In the rows, zero is written as 128.
Each path below is one point turned by a fixed rotation once a step. After each direction that follows a path, write how fast that rotation turns it, in deg/step (0 if it stays still).
Each turn is a multiple of 5 degrees from 10 to 175, or 0.
Each row of a path follows its step; steps can be skipped.
path 1
step 1: [132 119 134 134 127 131 140 137 123 104 117 139 150 132 142 132 148 125
 123 116 122 129 130 126 126 133 132 127 129 127 127 116 133 110 126 125
 132 129 134 132 119 122 142]
step 3: [133 126 141 130 115 117 128 129 125 128 126 140 142 122 125 142 128 129
 137 121 126 118 118 153 134 142 123 138 135 119 127 134 128 128 120 117
 128 139 128 142 114 135 140]
step 4: [136 113 135 129 133 119 137 139 136 135 129 120 114 125 119 121 119 135
 125 134 146 139 137 133 132 124 122 134 121 113 110 139 142 121 119 132
 143 123 127 117 123 126 137]
step 7: [120 135 122 141 108 126 128 128 121 139 126 134 126 135 133 135 136 140
 136 140 125 117 124 136 118 106 114 129 140 119 117 118 120 146 121 121
 130 135 125 137 123 128 130]
step 8: [142 116 136 135 132 121 153 134 122 131 117 127 138 122 131 136 131 132
 116 132 130 138 127 127 123 134 134 121 146 123 111 147 126 134 125 130
 126 116 138 123 130 121 115]
step 9: [128 125 116 124 130 126 137 119 124 119 129 130 125 142 139 121 134 135
 128 119 143 136 127 130 113 119 118 129 145 123 122 111 117 125 136 122
 131 143 128 112 130 120 146]
step 11: [134 115 134 125 109 126 114 137 126 124 121 133 118 118 137 125 131 141
 130 132 141 123 132 135 127 137 119 139 132 111 135 113 124 139 125 145
 133 145 132 123 131 124 138]
step 12: [142 108 134 130 120 112 139 129 129 120 126 124 144 122 124 125 122 135
 140 131 123 129 144 126 135 126 124 128 126 126 113 140 131 125 136 114
 131 135 132 153 126 132 130]
step 14: [131 131 129 121 140 121 136 111 123 129 130 125 125 114 123 134 136 140
 149 127 126 138 119 132 138 105 137 141 124 126 123 129 138 134 123 116
 122 141 116 138 128 132 134]
step 16: [122 108 119 134 120 122 136 113 121 131 129 129 131 134 134 128 143 156
 126 143 123 139 131 122 136 118 123 127 127 122 113 129 126 130 126 124
 135 121 125 123 140 144 126]
Speeds:
[126 126 129 127 127 132 128 130 132 126 129 129 124 129 131 125 129 130
 127 128 130 124 128 137 123 126 129 126 126 129 131 129 126 129 130 126
 128 129 131 127 125 125 126] => 175
[129 125 129 121 127 128 128 124 128 128 130 130 129 123 131 129 131 129
 127 130 127 127 124 130 127 133 125 134 131 129 130 129 128 127 126 129
 125 125 127 125 132 130 124] => 135
[130 128 129 129 131 128 127 129 125 125 129 129 133 122 130 123 126 128
 130 127 129 127 131 125 128 129 126 131 124 126 131 126 125 124 128 128
 128 134 132 128 126 125 127] => 35
[123 129 125 122 130 129 129 129 127 124 122 129 128 125 127 127 127 128
 127 128 128 133 127 129 130 126 127 126 128 128 131 122 131 128 126 129
 128 125 126 132 128 124 128] => 80
[127 128 132 129 126 127 127 133 131 132 131 128 127 127 128 126 128 123
 125 128 127 133 127 129 130 127 132 130 130 125 126 124 128 125 132 131
 127 127 132 126 131 124 127] => 160
[129 127 127 128 130 131 129 129 129 131 126 130 129 128 122 127 129 127
 128 129 122 126 130 131 128 125 125 131 132 129 127 126 128 126 132 122
 124 133 128 132 130 131 126] => 155
path 2
step 2: [126 129 121 131 138 127 136 150 122 140 121 115 125 128 123 127 138 126
 128 115 140 121 119 125 134 136 126 107 134 139 138 117 120 130 120 124
 126 128 134 136 118 134 123]
step 6: [127 121 122 126 118 134 134 128 114 138 121 125 145 123 127 120 138 126
 130 121 128 134 126 117 115 121 127 132 146 109 147 128 126 136 125 129
 128 135 119 133 125 126 117]
step 8: [119 136 134 116 116 127 140 138 127 128 134 127 133 122 131 121 126 133
 116 118 126 127 117 120 136 137 135 127 132 113 140 123 124 140 126 122
 145 121 116 139 115 125 138]
step 9: [124 134 127 137 124 132 127 138 117 128 128 131 122 125 134 122 131 142
 125 111 131 122 134 104 118 130 141 123 135 118 135 134 123 144 126 128
 140 120 131 127 117 118 136]
step 10: [118 133 135 130 138 137 137 142 117 125 130 136 124 121 121 109 126 129
 112 122 124 119 134 106 117 131 126 125 125 132 134 128 125 133 113 134
 134 122 134 126 126 139 129]
step 11: [114 129 119 133 123 143 147 131 120 127 114 127 134 134 121 109 130 117
 123 122 120 131 124 122 126 137 131 123 122 116 126 133 116 135 108 127
 134 126 131 122 127 130 130]
step 14: [129 127 119 121 122 151 143 132 116 130 127 118 131 125 140 120 137 144
 144 119 122 130 117 120 125 140 128 129 124 130 128 127 118 138 138 134
 124 123 132 122 124 130 127]
step 17: [120 115 119 131 125 133 127 147 123 140 146 128 139 121 126 122 121 131
 129 121 116 137 121 116 136 131 122 121 133 135 122 137 131 147 129 124
 124 128 130 118 116 125 131]
step 18: [118 136 114 126 138 132 137 138 131 134 143 120 140 132 118 128 129 144
 116 122 130 141 122 116 136 124 121 120 137 125 131 125 136 143 113 123
 122 125 134 134 125 128 126]
step 21: [127 127 110 129 124 130 140 135 120 127 130 107 126 131 110 118 140 124
 127 118 140 118 116 127 133 125 144 124 132 133 136 128 130 132 124 115
 130 118 129 135 122 135 122]
Speeds:
[128 130 130 123 133 127 130 131 126 126 132 127 125 131 126 127 126 126
 126 131 132 127 129 130 127 132 127 131 130 131 126 122 126 126 125 125
 128 125 128 131 128 130 125] => 130
[128 126 131 127 126 130 128 126 127 128 130 126 128 125 127 128 129 125
 126 125 133 129 135 130 132 127 130 127 127 126 126 122 127 126 130 130
 125 129 129 125 133 125 132] => 0
[126 125 127 128 126 125 126 127 125 135 127 128 123 129 127 129 127 129
 122 125 131 128 124 132 126 127 129 131 130 126 134 126 132 126 129 127
 129 128 128 127 129 129 128] => 20
[128 128 131 130 136 131 126 124 129 128 125 127 130 128 131 125 129 128
 128 125 126 130 127 128 131 133 128 130 125 128 133 126 131 128 125 126
 127 131 126 126 130 128 125] => 90
[127 128 125 133 130 126 129 128 131 132 133 129 130 124 131 128 130 125
 131 127 132 131 125 132 129 125 128 129 125 131 129 128 127 131 128 127
 123 125 131 132 128 128 126] => 20
[127 124 129 127 128 125 126 130 126 126 128 124 132 130 128 129 129 122
 126 131 127 128 125 130 132 129 134 128 126 130 127 130 130 130 129 122
 130 127 126 128 124 126 132] => 80
[128 125 126 129 128 132 124 127 130 127 132 128 128 134 123 125 127 121
 130 127 125 129 128 129 127 124 125 129 130 128 131 126 127 129 126 133
 130 129 128 126 126 128 129] => 65
path 3
step 2: [125 124 141 132 124 133 118 132 122 129 122 122 125 132 144 129 130 127
 134 115 136 115 124 121 111 126 125 114 129 140 144 134 135 135 125 114
 132 143 132 120 137 124 117]
step 3: [132 139 124 131 123 122 133 125 115 141 141 117 129 126 129 111 127 122
 111 123 142 118 143 121 144 120 123 129 138 133 122 137 133 137 120 132
 132 132 116 125 132 132 119]
step 4: [130 127 112 121 130 125 132 136 129 125 118 132 136 119 124 129 121 132
 127 128 143 135 116 130 144 124 133 118 148 121 121 139 131 127 127 128
 123 113 134 126 141 107 131]
step 5: [138 113 120 127 128 121 125 111 137 119 129 129 115 124 126 133 128 131
 135 121 120 113 125 130 124 118 125 138 126 119 133 136 127 137 142 133
 124 124 150 115 130 121 117]
step 13: [136 119 122 125 119 135 141 131 142 138 131 125 127 128 144 125 120 132
 145 138 123 131 114 130 118 133 139 136 125 138 145 132 125 126 117 134
 128 123 115 130 124 129 141]
step 14: [141 136 137 137 148 135 119 131 126 124 139 126 126 127 141 121 118 134
 139 130 140 121 117 126 130 142 131 128 117 121 128 119 133 131 136 128
 147 133 125 127 128 143 123]
step 15: [123 132 130 131 117 134 112 144 133 128 130 131 130 137 126 134 114 112
 121 118 131 118 124 125 145 123 132 119 122 131 119 127 122 132 121 120
 132 148 129 137 142 135 133]
step 16: [134 122 118 124 118 126 132 131 123 146 128 136 112 123 121 138 116 123
 118 136 136 135 134 125 123 116 119 134 137 140 131 131 140 136 136 130
 146 125 128 136 138 124 140]
step 20: [128 114 142 122 131 129 113 130 124 126 121 129 134 128 137 120 127 129
 130 109 146 125 126 118 117 125 121 127 131 116 113 125 126 132 115 125
 141 136 125 129 132 111 136]
step 22: [135 130 114 120 130 122 135 118 126 131 121 135 136 117 130 119 119 131
 112 135 125 130 116 124 138 124 131 120 145 138 136 112 137 125 135 113
 130 123 135 120 121 124 117]
Speeds:
[128 125 128 130 130 125 129 129 126 127 128 128 126 128 129 133 128 127
 126 127 132 125 131 128 126 132 128 134 127 126 127 129 133 129 134 133
 130 128 126 129 125 129 124] => 160
[127 128 124 126 127 129 131 130 130 128 130 132 127 130 124 130 125 125
 127 131 129 132 128 132 125 132 131 124 127 127 128 131 126 133 128 126
 127 131 124 125 127 124 124] => 125
[127 130 134 123 126 126 131 126 129 126 132 131 128 126 127 126 128 124
 126 124 128 127 126 131 124 128 130 129 130 128 125 123 129 124 130 128
 125 125 128 124 127 127 129] => 25
[134 128 129 130 126 126 127 132 127 126 125 125 128 127 129 126 123 126
 124 127 129 133 130 126 125 130 130 129 129 127 130 125 129 127 129 123
 126 133 129 129 130 132 128] => 55
[128 122 128 130 126 124 125 125 129 125 132 124 122 131 126 130 129 132
 128 130 125 133 128 129 129 129 128 126 129 128 128 125 130 124 126 131
 125 128 128 127 128 126 128] => 60
[130 130 126 126 127 129 133 126 129 124 128 123 128 127 129 128 131 123
 131 133 126 129 124 123 131 130 125 130 130 126 127 128 131 128 129 126
 128 128 125 129 130 125 127] => 80
